In the data rows, the value 128 means zero.
Every row has a hidden score. In each pair, how much higher is the second row's than the first's? 20 means about the same, 40 much higher and 0 much lower. The score is a weighted sum of the row's numbers plus the product of two more (or one squared), each taken from its middle value.
124 96 149 94 131 149 148 157 119 174 116 138 113 120 134 115
136 152 128 128 125 101 93 116 81 148 145 156 119 125 160 147 -> 25
120 90 115 157 153 145 141 120 136 136 160 124 105 154 108 114
136 169 123 87 85 106 155 115 150 130 124 129 126 133 130 123 -> 35
91 117 124 136 128 164 98 163 123 125 145 155 105 117 138 148
144 154 136 125 127 101 90 116 81 141 142 144 126 114 172 141 -> 30
133 158 125 116 130 112 88 107 84 135 136 152 128 130 172 147
131 138 130 159 93 148 135 149 158 122 81 106 145 104 102 117 -> 14
123 150 117 123 137 134 113 125 110 104 138 98 153 198 99 113
139 141 134 166 97 138 128 143 155 116 81 109 148 93 99 125 -> 19
139 142 127 166 106 152 123 137 154 120 67 114 148 108 92 112
118 100 144 91 165 103 144 145 107 127 121 149 132 108 169 145 -> 25
127 88 111 157 153 150 137 116 124 142 160 133 113 146 113 112
93 118 119 135 130 161 98 169 128 126 144 154 104 115 132 148 -> 16
160 158 137 102 76 114 165 105 148 104 129 120 131 139 119 114
119 100 134 94 159 119 139 140 127 123 108 128 176 106 151 124 -> 19
166 152 131 89 91 121 170 87 157 107 130 110 132 134 109 132
146 137 117 168 96 160 135 127 151 119 84 104 147 112 95 119 -> 21
155 159 120 90 80 123 159 93 149 118 132 112 132 127 132 147
90 119 118 135 131 158 99 167 126 124 148 157 106 118 133 145 -> 13
127 88 120 160 154 147 128 115 127 126 168 128 106 156 123 110
128 143 139 110 150 120 169 113 154 53 137 126 129 141 79 116 -> 33
149 160 118 94 95 106 161 102 163 119 123 117 144 144 110 104
93 110 148 94 131 134 140 136 100 153 153 164 131 126 144 121 -> 22
153 157 141 90 92 77 159 87 155 120 141 122 136 131 124 131
140 156 126 122 112 121 88 106 84 143 139 152 126 131 161 152 -> 14
158 133 141 125 104 142 154 61 129 93 156 92 132 174 132 120
109 98 153 145 102 126 132 144 109 141 104 156 123 131 176 134 -> 5
168 158 123 87 87 107 163 103 153 113 144 121 127 116 128 125
151 132 147 147 97 140 127 154 154 121 74 95 147 97 99 132 -> 24
138 156 128 128 125 109 90 115 80 139 132 145 128 123 164 152
97 108 153 103 132 171 134 145 116 157 121 148 140 112 109 111 -> 19
133 155 124 123 125 110 92 114 81 144 137 156 124 130 159 152
130 141 137 123 145 150 164 102 138 129 140 82 131 147 71 95 -> 30
157 154 125 88 83 111 166 114 143 117 145 106 144 147 105 119
170 89 116 117 166 105 88 126 117 150 142 141 126 155 150 120 -> 13
146 130 126 168 100 140 122 145 156 119 72 114 154 100 122 106
138 142 130 159 106 154 140 142 149 130 68 101 139 103 97 116 -> 23
125 89 118 161 164 139 129 113 131 145 138 131 113 158 97 120
94 116 118 137 133 158 103 164 123 124 150 159 102 115 132 149 -> 17
126 90 117 158 162 156 131 114 132 131 147 131 108 154 106 114
135 150 123 130 121 116 87 119 80 142 144 149 126 124 167 151 -> 25
105 152 146 101 162 113 122 130 162 112 136 89 122 157 113 96
94 113 147 105 114 139 139 160 109 118 134 128 158 117 168 124 -> 17
99 120 165 113 157 132 129 170 114 135 136 129 110 127 123 97
139 88 104 136 156 97 139 126 124 130 134 130 148 102 171 146 -> 20
91 117 122 138 130 160 102 167 127 122 148 157 106 112 128 146
138 140 111 159 94 132 140 137 168 138 90 104 142 111 110 108 -> 18
134 150 138 121 129 107 85 115 79 149 133 149 127 125 163 150
169 160 116 82 96 139 157 104 155 96 127 125 121 135 105 130 -> 22
102 99 142 102 153 133 157 134 102 143 144 126 127 126 166 125
125 95 111 165 153 149 132 115 130 130 153 133 102 162 102 120 -> 17
121 161 155 149 152 124 119 118 137 83 127 89 124 136 123 96
173 160 136 85 98 84 143 93 164 112 129 119 126 130 133 129 -> 17
136 109 140 102 163 70 138 156 119 140 88 128 162 129 132 122
139 144 130 150 98 153 132 154 150 131 78 105 142 99 107 105 -> 13
124 148 129 163 101 134 122 160 153 114 81 104 144 114 107 116
90 118 121 131 129 162 99 164 123 127 151 159 108 114 134 144 -> 20
118 107 153 115 156 129 136 134 107 178 104 142 140 99 137 103
138 151 129 150 96 133 136 149 162 119 79 108 138 100 101 119 -> 17
132 155 135 134 132 103 89 118 79 137 138 144 121 130 152 154
127 90 114 168 159 147 124 113 134 135 149 143 110 143 100 117 -> 13
142 96 120 96 144 82 146 143 124 162 87 123 148 136 159 151
88 113 159 80 137 121 160 121 116 141 150 151 130 126 131 140 -> 28
114 119 132 106 136 89 169 144 105 179 120 145 123 113 126 141
139 147 128 158 103 148 126 146 149 126 71 101 149 109 106 107 -> 13
146 150 131 123 128 101 85 111 79 151 142 152 128 128 154 147
117 106 159 94 160 130 130 137 96 143 145 164 130 113 104 132 -> 24
128 154 105 134 153 155 130 96 143 91 147 112 130 164 83 96
139 152 130 117 129 114 90 105 80 150 143 152 119 128 163 148 -> 17
141 150 120 125 124 108 102 124 76 161 140 145 126 125 154 140
133 93 111 160 163 145 131 118 131 138 145 135 103 156 99 113 -> 14
99 98 159 103 148 113 134 147 117 134 107 121 162 128 146 140
138 140 132 165 86 122 140 143 157 126 99 105 148 110 90 115 -> 21
140 153 125 124 122 110 94 112 79 141 146 151 130 119 156 155
142 140 138 155 99 139 131 145 155 142 85 103 146 99 93 101 -> 17
153 158 119 112 142 74 170 129 129 118 97 108 142 128 127 103
133 92 110 160 153 151 123 105 137 137 150 140 102 162 96 120 -> 15
134 155 129 129 119 106 90 106 82 144 144 143 134 127 161 151
116 92 138 131 166 99 119 120 132 133 97 143 164 121 162 116 -> 20
136 150 134 149 102 135 145 126 153 129 95 108 154 90 83 114
82 145 115 115 137 172 137 89 130 141 140 128 128 156 105 128 -> 18
124 99 138 133 121 96 175 130 139 157 128 116 151 108 141 100
93 119 121 139 125 163 100 165 124 124 149 156 104 117 129 147 -> 18
89 129 144 131 148 142 134 156 104 133 120 135 131 87 146 124
150 151 135 87 88 89 164 100 169 121 140 135 123 116 132 123 -> 31
143 137 136 164 89 149 130 140 158 118 87 110 144 103 112 101
91 120 123 139 130 158 100 163 123 121 145 161 104 113 137 146 -> 15
142 146 123 152 102 145 132 156 148 117 96 105 153 103 89 103
125 89 117 166 151 141 138 117 137 125 156 135 100 151 111 118 -> 6
136 137 129 157 105 142 123 164 157 120 72 103 145 114 98 112
125 165 126 85 103 104 172 123 144 110 127 114 125 152 129 119 -> 34
91 117 122 137 130 161 102 164 125 127 150 158 106 112 132 140
114 144 136 139 134 136 129 98 139 84 152 70 125 180 143 122 -> 26
159 154 121 85 84 117 167 105 158 109 128 115 137 120 136 128
97 114 151 114 137 142 140 169 97 126 117 153 125 112 134 136 -> 19
148 96 116 136 145 91 119 134 136 102 97 158 153 123 194 107
121 88 113 158 151 153 129 125 131 137 158 130 115 154 112 106 -> 14
137 151 129 130 122 115 86 118 80 156 143 145 122 124 156 148
127 94 113 160 156 142 133 112 129 130 150 131 104 177 101 117 -> 15
157 116 111 148 146 104 139 109 135 151 131 71 130 166 154 92
161 160 115 97 92 109 174 118 145 117 131 116 134 123 108 116 -> 30
136 138 119 156 97 131 132 146 162 115 74 115 159 111 105 114
128 89 115 163 144 135 134 112 129 138 169 134 111 164 105 112 -> 22
123 126 152 96 156 169 124 83 147 104 142 85 134 148 160 97
90 118 121 141 130 156 96 167 126 129 141 155 106 116 135 148 -> 14
143 156 131 126 126 110 83 111 80 152 143 144 129 133 143 141
132 87 117 155 156 147 134 110 132 127 155 138 107 163 100 117 -> 12
107 151 139 110 156 144 138 112 156 121 98 74 117 154 129 116
90 117 119 135 129 157 100 165 124 126 154 156 107 114 137 146 -> 18
139 136 135 173 93 130 125 142 159 127 87 105 140 95 100 131
170 144 126 94 81 118 170 107 158 119 143 110 114 144 123 116 -> 17
103 162 121 136 133 162 114 130 130 89 126 108 113 172 111 123
94 116 120 136 131 161 99 167 124 130 145 153 104 115 132 150 -> 15
95 119 147 119 138 147 126 153 93 157 98 136 126 126 156 134
112 140 134 148 173 111 124 131 143 123 116 102 136 155 70 95 -> 25
110 100 187 81 133 130 122 147 121 143 121 133 129 122 138 145
88 119 136 111 148 127 143 151 108 167 134 134 128 98 124 145 -> 16
98 123 158 85 149 142 130 149 102 148 136 145 140 130 116 101
133 154 133 118 127 113 88 117 79 144 146 155 121 127 150 151 -> 18
94 115 120 135 129 159 103 168 127 119 147 161 107 115 125 149
123 86 115 160 148 142 140 120 132 127 163 135 108 155 106 122 -> 21
130 108 131 89 159 131 153 155 130 134 87 116 156 100 103 150
132 153 128 119 125 111 92 110 81 154 138 148 134 119 163 149 -> 20
148 156 128 78 83 119 164 103 140 110 142 111 130 130 141 152
110 102 172 105 139 124 154 118 111 154 111 134 131 104 170 128 -> 17
153 156 141 107 137 72 153 109 135 115 123 85 159 134 110 117
93 116 123 134 126 166 104 164 123 124 153 156 104 117 130 143 -> 3
141 151 126 128 123 110 88 114 79 136 149 154 125 124 153 156
107 110 142 101 135 125 142 115 97 132 122 188 125 123 168 141 -> 38
150 98 127 77 169 121 139 128 139 165 94 115 136 107 153 136
90 115 121 135 126 160 100 161 125 130 149 161 106 117 132 148 -> 16
91 118 125 135 131 159 99 166 124 123 147 155 104 116 133 150
124 149 136 159 105 132 131 154 153 128 80 109 140 106 88 112 -> 24
110 155 107 122 159 131 114 113 138 101 123 79 145 163 151 118
148 153 118 76 94 135 165 109 154 114 145 105 120 129 159 116 -> 21
155 101 117 95 157 60 152 128 163 135 111 135 145 119 136 128
89 116 121 141 129 158 106 166 123 127 145 154 105 117 133 146 -> 2
124 157 129 130 137 122 168 104 140 99 90 119 129 164 67 122
127 153 129 94 126 164 149 117 141 122 158 80 105 148 97 131 -> 14
139 154 123 119 134 129 157 108 148 98 102 65 131 162 124 124
121 149 124 125 125 171 146 64 137 130 145 108 126 164 99 104 -> 24
128 89 114 172 148 142 129 115 139 126 157 138 110 153 106 109
91 117 122 135 126 160 102 170 124 127 145 154 108 116 127 150 -> 18
157 157 135 78 92 115 175 114 141 115 131 111 115 129 140 126
126 87 122 155 153 149 138 119 130 126 159 130 113 161 95 112 -> 18
89 116 123 139 127 160 103 167 124 125 141 158 108 114 131 147
143 158 119 91 78 124 162 109 141 108 136 145 135 150 129 102 -> 36
125 92 113 167 153 149 130 110 129 137 158 131 112 155 109 109
91 116 123 137 134 161 103 163 127 127 146 159 102 113 133 141 -> 17
149 158 134 79 113 106 173 99 136 110 146 145 126 132 128 89
144 156 134 91 81 107 162 94 146 117 155 117 128 128 160 118 -> 10
100 103 157 101 152 130 121 145 98 142 141 124 124 129 171 146
134 95 128 98 159 69 142 120 118 160 145 137 146 121 146 148 -> 29
138 89 105 161 161 144 127 110 137 132 154 130 112 153 112 110
91 119 121 136 134 164 98 164 122 128 144 155 105 119 126 146 -> 19
111 127 127 159 168 134 142 103 156 130 96 84 137 128 100 120
112 110 140 98 157 175 142 141 110 144 137 123 110 98 141 133 -> 20
165 160 133 96 89 117 168 96 145 113 126 101 125 127 131 131
163 158 115 91 89 116 169 102 150 115 144 116 133 125 122 118 -> 20
132 154 131 119 124 111 89 119 82 147 136 147 125 121 166 153
113 143 129 132 147 91 134 113 153 99 137 90 146 184 123 89 -> 19
97 104 168 118 136 134 151 139 100 144 103 132 129 128 143 140
141 159 130 102 87 102 165 91 165 121 132 113 132 124 132 124 -> 22
100 146 130 136 154 116 132 127 148 79 163 83 145 135 108 121
103 90 114 119 145 101 145 144 144 137 128 118 159 133 121 158 -> 12
155 80 142 119 123 87 117 128 141 136 90 145 142 160 175 129
135 150 124 154 93 118 136 146 165 117 89 114 148 107 94 117 -> 6
93 116 122 141 132 157 102 170 123 121 146 153 106 113 134 147
127 104 121 121 177 91 121 132 146 155 130 137 129 80 116 160 -> 27
143 145 120 153 86 129 133 151 156 123 84 104 150 105 111 123
153 87 125 107 136 98 126 133 132 145 109 156 125 97 183 164 -> 23
94 118 120 133 129 167 101 167 122 125 148 156 108 115 124 146
90 118 121 135 127 164 101 166 128 128 150 152 105 115 132 145 -> 18
137 153 121 124 122 117 90 115 80 154 150 143 126 124 161 144
103 144 103 122 126 133 161 128 144 108 120 94 139 177 140 98 -> 17
163 155 133 89 84 113 175 108 146 112 115 117 129 136 132 116
87 153 139 135 142 131 147 85 142 83 154 134 131 137 115 110 -> 24
126 101 131 132 175 77 130 133 129 155 109 128 146 95 138 143
136 145 128 154 101 132 130 146 163 129 93 97 149 98 91 119 -> 24
155 81 133 136 133 97 133 132 148 125 108 137 162 98 130 139
137 152 126 124 135 106 88 113 80 138 142 145 127 123 168 154 -> 23
133 86 119 166 153 135 131 120 125 135 154 132 112 158 99 120
134 153 134 128 126 103 91 116 79 147 138 146 124 129 159 152 -> 24
134 145 135 167 101 140 139 143 154 128 81 105 135 109 92 106
132 147 127 134 129 115 90 113 78 144 144 151 121 126 165 148 -> 23
142 140 132 164 99 149 123 155 152 114 81 105 141 93 117 114
91 117 121 135 128 165 101 165 125 127 146 158 106 117 128 144 -> 12
160 152 138 88 93 84 164 115 154 142 130 95 130 132 115 130
135 84 132 105 148 117 116 160 145 132 123 139 134 115 186 104 -> 14
123 88 123 153 152 156 120 111 135 133 164 141 112 158 103 107
118 120 148 71 148 134 145 150 108 153 107 145 118 107 171 121 -> 29
171 104 119 125 166 64 113 115 127 140 100 138 162 123 131 136
112 127 172 87 133 137 106 165 102 140 129 151 120 106 149 124 -> 16
145 143 139 159 99 139 136 124 159 128 82 100 147 97 88 120
91 113 122 134 128 165 105 165 126 130 141 156 105 117 133 144 -> 7
144 89 102 155 132 97 137 140 146 110 170 138 148 127 128 102
137 157 121 127 124 122 87 122 82 143 143 144 121 123 158 147 -> 23
103 118 161 126 131 127 152 153 99 144 120 135 127 88 138 137
172 151 130 81 92 96 168 106 155 115 121 112 136 136 111 135 -> 25
134 146 127 135 126 106 96 116 74 150 145 139 135 126 159 147
129 90 117 172 154 136 125 114 129 141 148 139 106 155 103 119 -> 11
122 92 119 165 154 145 120 109 137 142 157 130 102 158 111 114
149 154 145 94 93 96 163 101 154 120 140 87 139 141 120 124 -> 29
142 139 137 158 96 152 128 135 159 112 74 112 149 96 96 125
129 88 117 156 149 144 129 121 130 142 160 131 103 164 112 109 -> 11
138 94 173 139 150 90 117 106 147 161 140 93 135 130 124 113
136 146 127 153 87 129 135 141 161 127 83 117 151 113 98 105 -> 15
139 143 139 151 96 158 141 145 143 118 68 116 142 101 97 116
133 88 115 164 146 143 134 113 132 127 163 129 105 160 120 111 -> 14
93 117 119 134 134 162 100 165 123 129 148 155 106 109 137 145
137 154 120 121 126 106 95 110 81 150 149 146 125 126 158 155 -> 30
96 162 123 110 135 153 145 118 137 112 138 97 133 154 100 109
121 118 147 90 131 144 145 163 89 145 126 143 139 108 144 110 -> 19
92 117 124 143 131 161 102 167 120 123 141 156 109 112 127 146
137 153 135 125 121 103 92 108 79 148 144 145 125 137 163 144 -> 29
165 156 116 95 94 115 172 96 151 107 134 107 126 118 143 130
100 132 149 92 144 128 144 150 120 153 105 152 95 104 151 139 -> 30
158 162 130 86 89 102 167 104 138 123 145 134 118 130 124 119
163 156 135 82 98 90 164 121 143 121 88 114 141 120 147 132 -> 18
140 154 124 127 125 116 87 113 80 143 131 143 129 124 164 153
114 137 131 114 146 166 145 147 143 87 105 101 149 152 87 97 -> 19
139 163 102 123 134 128 138 109 139 93 121 112 151 171 83 100
133 108 89 129 167 80 138 142 122 127 105 143 153 120 155 141 -> 16
141 158 128 73 91 102 166 109 145 144 138 122 137 129 130 114
94 115 121 140 130 161 99 165 123 125 146 154 107 112 137 149 -> 4
88 115 122 136 129 159 103 165 129 125 147 157 106 115 130 148
121 150 150 151 146 143 121 102 156 109 140 81 104 149 107 100 -> 26
142 140 130 156 95 140 133 146 160 113 87 108 154 107 88 109
134 150 123 121 124 107 83 112 84 155 147 153 133 125 156 151 -> 20
129 104 162 121 134 162 139 122 99 162 120 154 124 96 124 114
149 107 118 116 168 56 142 142 138 119 101 136 150 111 156 129 -> 20
129 142 119 127 143 149 148 77 158 94 125 99 147 152 135 78
119 93 142 101 141 151 145 154 103 147 131 144 117 111 147 137 -> 17
133 156 125 125 119 115 89 112 82 142 143 147 127 126 162 155
135 93 107 130 149 105 172 127 126 156 96 126 127 160 110 140 -> 23
140 154 118 134 131 113 89 117 81 143 137 154 121 122 158 144
126 96 108 165 162 147 120 117 122 129 153 137 111 162 99 122 -> 16
136 142 127 152 93 151 122 143 157 139 91 101 151 99 103 113
136 136 117 178 101 140 134 130 160 110 87 116 145 107 87 130 -> 21
143 152 131 123 124 113 82 115 81 150 145 148 126 119 159 146
158 141 125 152 93 140 138 142 157 106 67 108 148 114 109 114 -> 15
140 147 123 128 117 114 91 126 74 137 139 151 125 138 160 151
133 155 127 119 125 111 89 109 80 151 145 153 127 141 149 145 -> 22
129 128 148 139 123 156 150 125 170 93 124 129 104 149 74 86
132 151 130 122 114 110 90 120 80 144 143 143 126 137 169 152 -> 23
143 131 118 145 162 69 104 107 133 160 116 116 157 87 129 147
135 95 131 134 152 110 153 113 116 134 80 123 163 114 135 157 -> 19
131 87 114 156 162 143 128 117 127 135 160 135 113 153 106 113
140 149 129 132 125 114 91 119 76 143 130 143 123 124 168 152 -> 24
129 109 147 91 181 74 120 150 128 149 116 107 132 138 150 130
141 135 128 155 95 145 147 147 158 108 87 98 149 106 111 108 -> 21
